Questions about the array below.
1) What is the second entry on the main diagonal?
2) What is the last entry of the smallest entry's row?
3) What is the third-last entry, reading row by row?
4) What is the second entry in reading order?
5) What is the last entry, reading row by row?
6) What is the 5th entry in reading order?
7) What is the 1st entry in reading order?
8) What is the third entry on the main diagonal?
[[ 43 -13 -26  -9 -25 -25 -37]
 [-22   5 -17 -13  -9 -11 -10]
 [-36   5  12 -14 -11  28  -1]
 [-20  -9   7  -6  -9  -1   5]
 [-26 -18  -6 -19 -35 -25 -14]
 [-18 -13   6  -3  15 -16  13]
 [-28   7  -8 -14  14  13  14]
 [-10   4 -23  -9   7  -2  -1]]
1) 5
2) -37
3) 7
4) -13
5) -1
6) -25
7) 43
8) 12

 -15.373   127.861    55.782   169.097  -141.580  -128.180   -29.947  -162.565
The maximum -> 169.097
Read off the entry just left of the smallest entry.
-29.947

A =
[[-41.0 -62.7  21.7  14.1   6.1  -1.2   1.1]
 [ 27.4 -17.8   8.2 -23.1  -6.1   9.3   7.8]
 [ 17.1 -17.1 -15.3  -8.2 -51.3  -9.4 -41.4]]
Indices start at 1.
Which number is the entry in row 1 and column 2?
A: -62.7
Which number is the entry just left of -9.4?
A: -51.3
Which number is the entry in row 2 and column 1?
A: 27.4
Which number is the entry at row 2, column 3?
A: 8.2
The entry just left of 14.1: 21.7
The bottom-left entry -> 17.1
Which number is the entry in the top-left corner?
A: -41.0
The entry directly below -1.2: 9.3
The top-right entry -> 1.1
Which number is the entry in the bottom-right corner?
A: -41.4
Which number is the entry directly below 8.2?
A: -15.3
Which number is the entry just right of the largest entry?
A: -17.8
The entry directly above -8.2 is -23.1
The bottom entry of the column that holds the smallest entry: -17.1

Read these off the matrix that follows.
1) Give the entry just left of the largest entry.
2) Give the entry just left of -10.8.
3) Give the entry just right of -10.8.
4) Give the entry just left of -15.9.
[[  3.2  40.1 -21.0 -31.7  -2.5   8.4 -21.9  38.9  19.7  23.3 -19.0 -30.0
   -1.0 -56.1]
 [ 28.0  -2.1 -10.9  17.7  12.6  15.2   4.1  -1.3 -15.9 -10.8  42.3 -68.3
  -19.7 -32.7]]
1) -10.8
2) -15.9
3) 42.3
4) -1.3

M =
[[-19.3  25.2  21.6 -10.9 -19.3  29.7  44.7]
 [-16.7 -30.4 -24.7 -22.3  22.7 -15.1 -21.9]
 [-14.3  -1.9   2.0 -23.4   7.9  14.2  13.8]
 [ 21.3 -13.6 -31.6  10.5  -6.6 -17.5 -33.8]
 [-20.6  22.4  39.7 -15.5  -0.5  36.4  48.5]
 [ -3.4  11.1  39.6  12.1  11.7   3.4  22.1]
 [ -5.2  31.6  72.8  18.8   5.7  14.5  46.5]
 [  9.9  -0.4   4.2  17.4   9.9 -16.4 -15.2]
 [-17.3 -30.6 -21.7 -23.9  17.8   0.0 -16.7]
 [  2.4  44.8  66.4  24.1   9.4  14.4  48.9]
 [-25.0  36.8  67.8 -12.1   9.9  25.8  55.3]
 [-16.2  25.6  56.1  -1.0   8.4  15.1  42.7]
 [ 22.4   2.4 -13.2  22.8  -6.2  -7.8  -8.0]
 [-21.7 -15.9  -8.2 -19.9   8.7  13.6  -0.5]
 [-19.1  -6.5  13.4 -20.1  11.4   9.7  12.5]]
Rows and columns are numbered from 1.
Give the entry at row 1, column 1.
-19.3
The entry at row 3, column 2: -1.9
Give the entry in the bottom-right corner.
12.5
Give the entry at row 2, column 1.
-16.7
Give the entry just left of 39.7.
22.4
The entry directly below -3.4: -5.2
The entry in row 1 and column 2: 25.2
The top entry of the column that holds the smallest entry -> 44.7
Give the entry in the bottom-left corner.
-19.1
Give the entry directly below -0.4.
-30.6
The entry directly below -17.3 is 2.4
Give the entry just right of -0.4.
4.2
The entry at row 1, column 3 is 21.6
The entry directly above the largest entry is 39.6
Give the entry just left of -20.1.
13.4
Give the entry just left of the smallest entry.
-17.5
The entry in row 3 and column 3 -> 2.0
Give the entry directly below -16.4.
0.0
The entry directly below 8.4 is -6.2
The entry directly above -20.6 is 21.3
Give the entry just right of 3.4.
22.1
Give the entry directly below 24.1.
-12.1
The entry in row 2 and column 2: -30.4
Give the entry directly above 25.8.
14.4
The entry at row 3, column 1 -> -14.3
Give the entry directly below 46.5.
-15.2
Give the entry just left of 11.4.
-20.1
Give the entry directly below 42.7.
-8.0
Give the entry directly above 48.5.
-33.8
Give the entry just right of the centre entry.
9.9

arr =
[[ 1.2 -1.4 -0.7  1.4 -0.2  1.9 -1.9 -1.1 -1.7  1.1]
 [ 0.8 -1.9 -0.5  1.1 -2.1 -1.6  2.1  1.3  2.2  0.1]
 [-1.3 -0.1  1.1  1.1  2.4  0.8 -1.4  0.4  1.0 -1.8]
 [-0.7  2.6  1.7 -1.9 -1.3  0.1  0.4 -0.2  2.0  2.1]
 [ 1.4 -1.6  2.2 -0.5  1.0 -0.7  2.1 -1.1  1.3 -0.6]
 [-1.3 -2.0  2.4 -0.8  2.6  0.4 -1.2 -2.0 -0.5 -1.2]
 [ 0.5 -2.0  0.9  0.2  1.6  1.8  0.3  1.1  1.5  2.5]
 [ 1.6 -0.2 -0.4  2.0 -1.8  1.4  0.2 -0.4  1.1  0.0]
 [-0.1 -0.9  0.5 -0.2 -2.1  1.6  0.8  2.5 -0.8  2.6]]
The entry in the bottom-left corner: -0.1
Find the second entry on the diagonal from the top-right corner.
A: 2.2
Find the smallest entry in the last row.
A: -2.1
Find the entry just right of 1.9.
A: -1.9
Find the third entry on the main diagonal.
A: 1.1
Find the top-left entry.
A: 1.2
Find the entry in the bottom-right corner.
A: 2.6
Find the entry in the top-right corner.
A: 1.1
The 3rd entry on the diagonal from the top-right corner is 0.4
Find the 3rd entry, reading row by row.
A: -0.7
Find the 2nd entry in reading order.
A: -1.4
The smallest entry in the last column is -1.8
Find the 2nd entry on the main diagonal.
A: -1.9
The 5th entry in reading order: -0.2
The largest entry in the first column is 1.6
Find the fourth entry, reading row by row.
A: 1.4

Read these off the row that follows.
1) Read off the centre entry.
2) Read off the entry just right of the centre entry.
(110, 69, 149, 255, 58, 112, 99, 137, 230)
1) 58
2) 112
